Each path is a new rotation, seen through one point. The rows after it are directions, each followed by how far the rotation turns it, in deg/step (0 if it stays put).
Each turn is a multiple of 5 degrees from 10 to 175, or 0.
Each row of a path follows its step; steps can be skipped.
Rotation 1:
step 0: |  -36 | -193 |  -60 | -127 |  -14 |  -97 |  -80 |   72 |  -84 |  252 |   55 |   -3 |   62 |  -46 |   50 |  111 |   -9 |  112 | -115 |  -11 |  -28 |   81 |  159 |   41 |  109 |  -37 |  -23 |  -45 |    6 |   28 |  121 |   27 |  -26 |  217 |  144 |  153 | -172 |    0 |    2 |  162 |   -6 |  -61 |   99 |   -7 |   88 | -149 |  -92 |  -74 |   55 |   45 |  113 |   48 |  -48 |  120 |  -12 |    9 |   86 |   33 |   11 |    9 |   83 |
step 2: |  -83 |  -53 | -130 |  109 |   86 |   12 |  -21 |  -13 |  -33 |  106 |   49 | -131 |   60 |   -6 |  100 |  -47 |  -23 |  107 | -187 |   55 |    0 |  116 |  -16 |  101 |  234 |  -24 |   70 |  134 |   53 |  -51 | -158 |   65 |   60 |   13 |    8 |   39 | -214 |  -61 |  -22 |  -34 |  -50 |  -98 | -126 | -122 |  -67 | -109 | -171 |  -11 | -115 |  -46 |    8 |  161 |   95 |  -25 |   39 |  -28 |   23 |  -95 |    8 | -127 |  141 |
step 3: |   -2 |   94 |  -72 |  210 |  -58 |    5 |  -45 |   -7 |  135 |  -63 |  -25 |  -48 |  -38 |  110 |   60 |  -13 |   20 |   34 |   32 | -127 |    1 |  158 |    0 |  161 | -113 |    6 |   40 |  -45 |  -52 |  -16 |  -97 |  -76 |  -60 |   64 |   70 |  -32 |  104 |   49 |  -27 | -218 | -160 | -121 |  -73 | -179 |  -39 |  -76 | -131 |   -3 |  -32 |  -65 |  -16 |   27 |  -67 | -147 |  125 |  128 |  149 | -140 |  -85 |   89 |  104 |
step 4: |  171 |  -57 |  -26 | -168 |    8 |  -10 |  -10 |  -90 |   75 |  -43 |  -52 |   63 |   97 |   60 |   32 |  -44 |    9 |  103 |   38 |  174 |  103 |   33 |   28 |  194 |  -37 |  -63 |   48 |  -37 |  149 | -106 |   20 |  -70 |   26 |  102 | -119 |  112 | -153 |  100 |  187 |  -61 |  -69 | -191 | -106 |  -75 |   21 | -109 |   -8 |    0 |  -31 |  -58 |   33 |   28 |  -15 | -174 |   86 |  -85 |   27 | -179 |  -24 |  -59 |   91 |
step 6: |   46 | -122 |   53 |  -61 |  -36 |   67 |    0 |  128 |   65 |  190 |  -14 |   12 |  -38 |  159 |  109 |   29 |  203 |    5 |   73 |   79 | -103 |  -44 |  -74 |   79 |  124 |  -20 |  -21 |   47 |  116 |    3 |   72 | -124 |   34 |   54 |  -96 |  122 | -164 |  -22 |  162 |  -24 |  -13 |  -51 |  -17 |   26 |  105 | -154 |  -61 | -120 |    9 |  156 |  -55 |  -21 |  -15 |   32 |  107 |  -78 | -167 |  184 |  -57 |  -69 |   63 |
step 7: | -152 |  -80 | -128 |  123 |   21 |   23 | -183 |   67 |   64 |   15 |  125 |   32 |  -33 |  -61 |  109 |   -1 |  113 |  -29 |   90 | -123 | -263 |  -44 |  135 |  -81 |   45 |    8 |   47 |   44 |  -38 |   83 |  101 |  -40 |  -47 |   80 |  222 |   51 |   49 |   11 |  219 |   -4 |  -65 |  -18 |   16 |   90 |   63 |  -12 |  -77 |  -70 | -138 |   24 |  -65 |   36 |  -93 |   89 |  122 |  -19 |  -83 |  -16 |   82 |   85 |   95 |
step 8: |  -27 |   11 | -182 | -107 |    3 |  -44 | -107 |   18 |   49 |  196 |  102 | -154 |   72 |  148 |   -6 |   34 |  108 |   59 |  -75 |  -67 |   51 |  -58 |    7 |   -8 |  106 |   19 |   57 |   61 | -143 |   50 | -185 |  136 |   32 |  114 |  -19 |  149 |   35 |  -94 |  153 |  -68 | -104 |  -48 |  -35 |   77 |   21 | -173 |   16 |  -38 |   31 |  171 |   90 |    9 |  -77 |   12 |  -33 |  -90 | -160 | -112 |  -50 |   57 |   91 |
step 9: | -173 |   76 |  -96 |   81 |   60 | -133 | -200 |   39 |   31 |   80 |  -20 |   85 |  104 |   10 |  -56 |   54 |  -44 |  -22 |  -70 |  -64 |  -77 |   87 |   52 |  -71 |   65 |  -53 |  -23 |    3 |   34 |  -44 |  -37 |  119 |   47 |  -14 |   56 |   44 |  121 |   63 |   91 |  -98 | -189 | -130 |   -4 |   92 |   27 |  -22 | -182 |   71 |   39 | -265 |    4 |   40 |  149 |   -3 |  -44 |   18 |  -65 | -121 | -129 |   88 |  157 |
step 11: |  -50 |  -30 |  -39 |  -19 | -135 |    3 | -162 |  101 |   16 |   54 |  -57 |   84 |  -75 | -161 |   61 |  -21 |   44 |   99 |   54 |   18 |   54 |  213 |   70 |  139 |  -82 | -128 | -117 |  -54 |  133 |  119 |   43 | -110 |  -49 |   80 |  143 |  -57 | -122 |  106 |  -21 | -116 | -102 |   56 |  -20 |    9 |   33 |   27 |  -78 | -100 |  109 | -193 |  -94 |   62 |   78 |  -63 |   38 |  -89 |  -11 | -178 | -111 |  -61 |   24 |
Directions:
|   9 | -72 |  -6 | -23 |  20 |  -9 | -19 | -21 | -19 |  22 |  -9 |  19 |   9 |   2 | -36 |  13 |  53 |  17 | -45 |  30 |  15 |  12 |  32 |   4 |  28 |  -6 |  55 |   7 |  21 |  -3 | -12 | -28 |  18 |  55 | -23 |   5 | -46 |  -6 | -41 | -31 | -21 | -12 |  16 |  25 | -44 |  17 |  21 |  24 | -12 |  25 |  -5 | -35 |  46 | -23 | -21 | -17 |  -7 |  26 |  38 | -33 |   9 |	170
| -36 | -28 |  29 |  48 | -22 |  26 | -43 |  20 | -10 | -58 | -15 |  49 |  30 |  21 | -18 |  42 |   3 |   7 |   9 | -50 | -15 | -12 |  28 |  16 | -59 |   8 |   3 |  -8 |   4 |  -1 | -27 |  -3 |   7 |   3 |   6 | -63 |  39 | -44 | -12 | -18 |  20 |   7 |  19 |  24 | -17 |  13 | -34 |  14 |  -6 |  34 |   4 |  20 |  -6 | -52 |   5 |   1 |  -9 |  17 |   5 |  47 |   6 |	170
| -23 |  32 |  23 |   0 | -23 |  -1 |   7 | -26 |  -2 | -19 | -37 |  20 |  37 |   9 |  16 |   8 |  -5 | -33 | -72 | -27 |  19 |  19 | -21 | -25 | -13 |  24 |  24 |  -7 |  -6 |   5 | -41 |   0 | -29 | -44 | -20 |  37 |  -1 |  28 |  52 | -61 | -30 | -35 |  -1 |   5 | -39 |  -3 |  36 | -10 | -34 | -44 |  39 |  -2 | -15 | -35 | -32 | -10 |  37 | -10 | -13 |  -6 |   1 |	60
|   6 |  -7 | -31 | -11 | -21 |  17 | -25 |   2 | -68 | -16 |  -3 | -13 |  43 | -36 |  45 | -30 |  14 | -51 |  34 |  -4 |  22 |  12 |  38 |   2 | -32 |  -6 |  15 |  72 | -36 |   3 | -21 |  18 |  -9 |  -9 |   1 | -15 | -29 |  -6 |  16 |  21 |  18 |  25 | -28 | -25 |   1 |  14 |  55 |   1 | -15 |  15 |  -4 |   9 |  34 | -21 |   1 |  -4 | -53 | -62 |   9 | -16 | -10 |	120
|  26 | -41 |   2 |   3 |  30 | -21 |  15 |  15 | -11 |   5 |  63 | -21 | -60 |  -2 |  31 | -24 | -50 | -17 | -21 |  -7 |  -4 | -21 |  -7 | -15 | -10 | -42 |  -7 |  14 | -45 |  -7 |  13 |   2 |  17 | -40 |  -4 | -37 |   6 | -19 | -15 | -40 | -28 | -24 |  27 |  34 | -43 | -29 | -18 | -14 | -31 |   6 | -12 | -44 | -40 | -51 |   8 | -14 | -20 | -41 |   0 |  -8 |  29 |	70
| -22 | -37 |   1 | -34 |   1 |  -5 |  21 | -10 | -21 |  15 |  22 |   4 | -10 |  25 |   7 | -31 |  27 |  47 | -22 |   6 |  37 |   8 |   8 |  -2 | -42 |  -5 | -36 | -37 |   7 | -13 | -33 |   2 |   3 |  51 |  39 |  10 |  57 |  15 |  23 |  42 |  48 | -15 | -27 |  -8 |   3 |  11 |  -1 |  18 | -51 | -27 |   3 | -47 | -27 |   2 | -44 | -44 | -12 | -38 |  -7 |  35 | -30 |	95
Rotation 2:
step 0: |  -85 |  -49 |   26 | -162 |  -32 |   -7 |  -42 |  -96 | -118 |   62 |   49 |   57 |  103 |   86 |   39 |   93 |   56 |  168 |  -21 |  -98 |  -31 |  150 |   65 |  283 | -130 |   86 |   45 |   42 |  132 |  -41 |   92 |  123 |  -81 |   19 |  -67 |    0 |  196 |   27 | -146 |   98 |   47 |    5 |   91 |   38 |  114 |   24 |  -94 |   84 | -290 | -117 |  147 |  174 |  154 |   -3 | -213 |  190 |   51 |  -61 |  -47 |  -26 |  -35 |
step 1: | -129 |  124 |   66 |  106 |   30 |  -80 | -210 |  -78 |    5 | -196 |   86 |   78 |   20 |   54 |   -4 |   60 |   57 |   80 |   27 |    3 |   59 |   36 |   67 |   19 |  142 |  -20 |   42 | -172 |  122 |  112 | -149 |  -45 |  -94 |   67 | -177 |  -26 |  -28 |  228 |    6 | -105 |  -72 |  -40 | -148 |   78 | -133 |   33 |   43 |  -27 |  208 |  139 |  -52 |  -26 |  164 |   44 | -269 |  -48 |  122 |  -42 |  -37 | -276 |  -29 |
step 2: | -101 |  -79 |  -73 |   79 | -114 | -104 |   32 |  -49 |  -55 |  -42 |  132 | -143 | -182 |   53 |  -19 |   12 |  128 |   66 | -172 |  150 |   11 |  123 |  -80 |  -70 | -184 | -135 |   88 |  120 |  -53 |  -68 | -126 |  -91 |  -41 |  -70 |   -4 |  -38 |   35 | -116 |  -24 | -249 | -127 |   38 |  -48 |    1 |   37 | -155 |  -36 | -120 |   47 | -108 |  -88 |  283 |  -54 |  139 |   88 |   30 |   11 |    8 | -195 |  -55 | -217 |
step 3: |  -36 |   69 |  132 |  -73 |   44 |  -72 |   81 |  -95 |  129 |  366 |   90 |  -27 |  -80 |   40 |  -14 |  -22 |   44 | -229 | -158 |    0 |  -81 |  144 |  -56 | -114 |  -25 |   96 |  -64 |  -74 |  121 |   43 |   23 |   22 |   46 | -128 |  -56 |  240 |   72 |  -31 |  -77 | -124 |   20 |   54 |  -47 |   -7 |  129 |  257 |   88 |   -6 |   17 |  209 | -158 | -103 |    2 |  -50 |  -53 |   13 |  150 |  -14 |   37 |   31 | -142 |
step 4: |   17 |    6 |   48 |   12 |  172 |  -81 |  129 |   -3 | -106 |  -14 |   18 |  104 |  -84 |    4 |   78 |  -43 |  -70 |  -70 |  -82 |   88 |  -41 |   58 |  -54 |  168 |  128 |   68 |  222 |   -9 |   80 |   28 |   32 | -118 |   47 | -175 |   30 |  -78 |  -35 | -405 |   83 |   24 |  129 |  -97 |   12 |  -60 |   90 |  -63 | -169 |   82 |  146 |  -14 |  -66 |   49 |  212 |  113 |  -68 | -191 |    5 |  -51 |   77 |  -34 |  213 |
step 6: |   86 | -227 |  151 |   68 |    8 |  133 |  -57 |  -33 | -101 |  -42 | -138 |  127 |   92 |  -44 |   63 | -229 |   40 |  -11 | -115 | -197 |  -33 |  159 |  -48 |   34 |  -39 |  -87 |   -2 | -117 |   75 | -125 |  -84 | -179 | -194 |   11 |  -39 |  -54 |  -61 |  -44 | -144 |   35 |  234 |   45 | -138 |   88 |   78 |   27 |   28 |  -10 |  -83 | -116 |  167 |   66 |   25 | -150 |  -84 |  121 |   35 |  -37 |  109 | -175 | -160 |
step 7: | -124 | -114 |   94 |   54 |  180 |   88 | -103 |  112 |  -66 |  -82 |   -3 | -123 | -118 | -108 |   74 |  -15 |    4 |   52 |   -8 |   71 |   29 |  169 |   85 |  -80 |  -46 |   92 | -169 |    4 |  -67 |   57 |    1 |   90 |  -64 | -149 | -116 |   82 |  -78 |   82 |   24 | -256 | -159 |    7 |  -78 | -127 | -178 |  -50 |  -47 |    2 |  229 | -207 |  -25 | -168 |   76 |   -4 | -222 |  133 |  -97 |   66 |   87 |  -43 |  104 |
step 8: |    2 |  -81 |   68 | -166 | -160 | -209 |  405 | -151 |   99 |  -18 |   80 |    8 |  -23 |  109 |   71 |  -97 |   36 |   47 |  -94 |  -24 |  -16 |  -68 |  -74 |   25 | -127 |  -84 |   -2 |  -64 |   48 | -207 |  141 |   37 |  -71 |   51 |  -49 |  114 |   87 |   58 |   -4 | -162 | -256 |  -32 |   55 |   34 |   67 | -115 |  -94 |   34 |   23 | -148 |   69 |   69 |   93 | -100 |  -45 |   66 |  -72 | -146 |  -60 |   -2 |   23 |
step 9: |   48 |  179 | -175 |   15 |  233 | -242 |  119 |   79 | -130 |   11 |   13 | -114 |   47 | -116 | -125 |  123 | -103 | -146 |  -19 |  -45 |   -9 |  139 |   57 |   81 |   -7 |   18 |   12 | -204 |  190 |  -94 |   -1 |   43 |  -42 |  -58 |  -49 |   74 |   79 |  180 |   57 |   -9 |   74 |   95 |  -80 |  -24 |   81 |   73 |  -31 |   60 |  124 |  279 |   35 |  150 |   50 | -127 | -107 |  119 |   90 |   49 |  -15 |  -35 |   26 |
Directions:
|  40 |  60 |  -4 |  -7 | -14 |  -9 |   7 | -18 | -24 | -22 |  17 |  21 |  34 |   7 | -28 |  30 | -10 |  -8 |  11 | -59 | -22 |  57 |  -5 |  22 |  -1 | -43 |  22 |  -3 |   4 |   0 |  23 | -30 |   9 |  43 | -26 | -49 | -58 |  44 |  10 |   5 |   7 |  26 |  28 |  -5 | -19 | -69 | -13 |  -5 |  20 |  24 | -37 |  13 | -12 |  -5 |   8 | -16 |   1 |  23 |  -2 | -25 | -33 |	90
|  35 |  -3 | -39 | -20 |  58 | -28 |  11 |  33 | -23 |   1 |   8 | -35 |  -3 |  46 |  32 | -24 |   6 |  38 |   0 | -48 | -14 |  32 |   9 |   7 | -14 | -26 |  20 |  23 | -65 |   5 | -11 | -20 |  40 | -19 |   1 |  -5 |  58 |  10 |   1 | -10 |  39 | -18 |  31 |  37 |   6 |  28 |  12 |   8 |   8 | -41 |  22 |  44 |  17 |  26 |   5 | -31 | -35 | -11 |  20 | -10 | -20 |	170
| -15 |  22 | -46 |  -8 |  13 | -14 |  -9 |  36 | -36 | -23 | -48 |  49 | -39 |  -8 |  15 |  28 |  32 |   5 |  30 |  24 | -38 |  26 |  49 |  25 | -18 |  11 | -32 | -20 | -22 | -33 | -12 | -14 |  39 | -21 |  31 |   8 | -17 | -52 |   6 | -20 |   5 | -20 | -24 | -23 | -72 |   1 | -41 | -18 |   2 |   5 | -19 |  15 | -27 | -20 |  20 |  23 |   7 | -16 | -34 | -17 |   8 |	140
|   0 |  -3 |  14 |  23 |  63 |   1 |   8 | -13 |  20 | -21 |  37 | -27 |  33 | -43 | -19 |  63 |  23 |  -2 |  56 |  44 | -35 |  28 |   0 |  -5 | -13 | -20 | -12 |  38 | -37 |   5 | -40 |  60 |   7 |   3 |  -3 |  -2 | -14 | -47 |   9 |  26 |  -7 |  16 | -15 |  -4 |  37 | -39 |  -5 |   2 |  -3 | -29 |  -3 |  19 |  28 |   3 | -11 |  33 |  -3 |   0 |  17 |  44 | -35 |	145
| -24 |  12 | -23 |  16 | -25 | -31 | -14 | -20 |  16 |  68 | -48 |   1 |   3 |  -7 |   6 | -47 |  34 | -49 |  19 |  20 | -18 |  -5 | -29 | -20 | -18 |  13 | -21 | -17 | -37 |  -9 |   1 |   4 |  12 | -22 | -21 |  15 |  11 |  -5 |  13 | -22 |   7 |  17 |  70 | -14 |  -5 | -69 |  13 | -40 |   7 | -39 |  -9 |   3 |  -9 | -16 | -62 | -28 |   6 |  33 |  36 |   1 |   0 |	80
| -15 |  20 |   8 |  19 |  12 |  11 |  -7 |  45 |  31 |  16 | -16 | -10 |  -8 |  -6 |  16 |  -1 |  15 |  23 |   9 | -26 |  -3 |  21 | -13 |  57 |  -3 |   3 |  -7 | -24 |  24 |  -6 |  17 |  14 |  38 |  -7 | -17 | -21 |   5 |  -5 |  -2 |  -6 |  18 | -69 | -34 |  -4 |  91 | -32 |  43 | -53 | -10 |  59 |   8 | -26 | -24 | -10 | -15 |  38 | -36 |  -1 |  25 | -34 |   3 |	125
